0: np.array([0.7, 0.9, 0.6, -0.8, 0.0, 0.7, 0.3, -0.1])
1: np.array([0.9, -0.4, 0.9, -0.1, -1.1, -0.5, -1.3, -0.1])
2: np.array([-2.2, -0.3, -0.6, 0.1, 0.3, -1.2, -0.3, -0.2])
3: np.array([-0.5, -1.3, -0.2, 1.9, 0.9, 0.0, -0.7, 0.7])
4: np.array([1.1, -0.7, 1.8, 1.2, -1.0, 1.8, -0.2, 0.0])
5: np.array([1.9, -1.7, 2.3, 1.8, -0.6, 1.1, -0.7, 1.4])
6: np.array([0.2, -1.6, 2.6, 1.5, 0.5, 1.0, -1.4, 1.4])
7: np.array([-0.2, 0.5, -1.3, 0.7, -1.9, -1.7, 1.5, -2.3])
8: np.array([-0.3, 0.7, -2.1, -1.9, -0.6, -1.1, 0.7, -0.7])
9: np.array([-0.6, -1.4, 0.3, 3.8, 0.4, 0.7, -1.5, -0.6])
10: np.array([0.4, 0.8, 0.9, -0.8, 0.2, 0.8, 0.0, 0.0])
11: np.array([1.1, -0.2, -0.2, 1.2, -0.6, 1.2, -0.3, 0.1])
12: np.array([0.5, 0.8, 0.8, -0.9, 0.0, 0.6, 0.0, -0.1])
13: np.array([2.8, -1.2, 0.0, 1.1, -0.2, 1.0, 0.5, 0.7])
14: np.array([-0.5, -0.9, 0.7, -0.4, -0.4, -1.1, -0.8, 0.6])
15: np.array([-0.5, -0.9, 0.8, -0.2, -0.2, -1.0, -0.8, 0.6])
16: np.array([-0.2, 0.6, 1.4, 0.6, -0.8, -1.7, -1.8, -0.9])
17: np.array([-0.4, -0.8, 0.0, 1.3, 1.4, 0.7, -0.2, 0.7])
18: np.array([-0.5, 0.4, 0.0, -1.1, 0.5, -0.2, 0.9, -0.2])
19: np.array([-0.8, 0.8, 0.6, 0.3, 0.5, -0.1, 0.3, -1.1])
20: np.array([-0.3, -0.7, -1.6, 1.2, 1.0, -0.2, 1.3, 0.5])
21: np.array([-0.2, 0.4, -1.3, 0.6, -1.8, -1.7, 1.4, -2.2])
22: np.array([-2.1, 1.7, 2.0, -2.2, 0.1, -1.8, -1.3, 0.2])
23: np.array([-0.3, 1.6, 0.8, -1.7, -0.3, 0.8, 0.0, 0.0])
24: np.array([-0.1, 0.1, 0.7, 0.1, 0.1, -0.4, 0.6, -0.2])
25: np.array([-1.0, 0.4, -2.3, -0.7, 0.2, 0.4, 1.7, -1.0])
26: np.array([-0.2, 1.9, -1.6, -1.2, -0.1, 0.2, 1.9, -0.8])
27: np.array([0.2, -0.1, 2.4, 1.7, -0.1, 0.7, -0.9, -0.6])
28: np.array([1.7, 0.8, -0.5, -0.4, -0.6, 1.1, -1.0, -1.1])

np.array([1.0, -0.3, -0.4, 1.5, -0.7, 1.0, -0.4, -0.1]) : 11 4
np.array([-2.9, -0.8, -2.5, 0.8, 0.1, -1.9, -0.4, 0.2]) : 2 20
np.array([-1.3, 0.2, -0.4, 0.4, 1.1, 1.4, -1.6, 0.6]) : 17 3
np.array([2.6, -1.9, -1.2, -0.3, -0.2, 0.1, 0.2, 1.1]) : 13 11
np.array([-1.0, 0.4, 1.0, 0.6, 0.4, 0.3, -1.1, -0.6]) : 19 24
np.array([-0.1, 0.7, -2.1, -2.2, -0.7, -1.2, 0.8, -0.6]) : 8 26
np.array([-0.6, -1.2, -0.3, 1.9, 1.0, 0.0, -0.6, 0.7]) : 3 17
np.array([0.5, -1.4, 2.5, 1.3, 0.3, 0.9, -1.4, 1.4]) : 6 5
np.array([-0.3, -0.3, 0.3, 0.3, -0.7, -0.8, 0.8, 0.3]) : 24 15
np.array([0.3, 1.2, 0.9, 0.8, -0.9, 0.6, 0.1, -2.5]) : 19 28
np.array([0.0, 0.6, -0.6, -1.7, -0.3, -0.8, 1.0, 0.7]) : 18 8
np.array([1.9, -2.0, 2.2, 2.0, -0.5, 1.1, -0.7, 1.5]) : 5 6
np.array([-1.1, -0.4, 1.2, 1.6, 1.0, 0.6, 0.1, 0.7]) : 17 3
np.array([-1.4, 0.4, -0.6, 0.3, 1.2, 1.4, -1.3, 0.3]) : 17 3
np.array([-0.3, -0.5, -0.1, 0.4, 0.6, 1.0, -1.1, 0.8]) : 17 3
np.array([-0.2, 0.7, -2.1, -1.7, -0.7, -1.1, 0.8, -0.8]) : 8 26
np.array([-1.1, 1.0, -1.3, -1.6, -0.5, -1.4, 0.6, -1.2]) : 8 18
np.array([-0.6, -0.9, -1.8, -0.5, 0.4, -0.1, 0.8, 0.6]) : 20 25
np.array([1.8, -2.2, 2.2, 1.9, -0.4, 1.2, -1.0, 1.6]) : 5 6
np.array([0.1, 0.1, -1.2, -0.4, 0.8, 0.6, 0.6, -0.3]) : 18 25
np.array([-0.7, -1.6, 0.4, 4.0, 0.5, 0.6, -1.5, -0.6]) : 9 3
np.array([-0.1, -0.2, -2.0, -0.6, 0.0, -0.5, 2.3, -0.5]) : 25 26
np.array([1.3, 0.9, -2.1, -2.6, 0.7, 1.3, 1.5, 0.7]) : 26 8
np.array([-0.3, -0.4, 0.5, 0.5, -0.7, -0.9, 0.6, 0.2]) : 24 15
np.array([2.2, -1.1, -1.3, -0.9, -0.1, -0.7, 1.5, 0.4]) : 13 20
np.array([-0.3, 0.0, -0.2, 0.3, -0.3, 0.0, 0.6, 0.1]) : 24 18
np.array([-0.3, -0.2, -0.4, 0.2, -0.5, -0.2, 1.0, -0.1]) : 24 18
np.array([-0.3, -0.7, -0.1, 1.3, 1.3, 0.7, -0.2, 0.9]) : 17 3
np.array([0.2, 1.2, -0.7, -1.1, -0.9, 0.0, 1.3, -1.2]) : 26 18
np.array([-2.1, 1.9, 2.0, -2.1, 0.1, -1.6, -0.9, 0.2]) : 22 23
np.array([-2.7, -1.1, -2.6, 0.9, 0.0, -1.9, -0.5, 0.4]) : 2 20
np.array([-1.1, 0.2, -3.5, -1.5, 2.0, -0.2, 1.6, 0.8]) : 25 20
np.array([-1.3, 1.7, 0.9, -0.5, -0.4, -0.7, 0.5, -1.7]) : 19 18
np.array([2.2, -1.1, -1.2, -0.9, -0.1, -0.7, 1.5, 0.1]) : 13 18
np.array([0.3, 1.3, -0.6, -1.2, -1.0, 0.0, 1.4, -1.2]) : 26 18
np.array([0.2, 0.6, -0.7, -1.6, -0.1, -0.5, 1.0, 0.7]) : 18 8
np.array([-1.1, 2.0, 0.5, 0.1, -0.2, -0.4, 1.5, -1.5]) : 19 18
np.array([-0.7, -1.2, 0.3, 3.7, 0.4, 0.7, -1.4, -0.8]) : 9 3
np.array([-0.5, -1.5, 1.6, 1.5, 0.4, 1.0, -0.7, 1.2]) : 6 17
np.array([-0.5, 0.0, 0.2, 0.3, 0.0, -1.1, 0.7, -0.1]) : 24 18
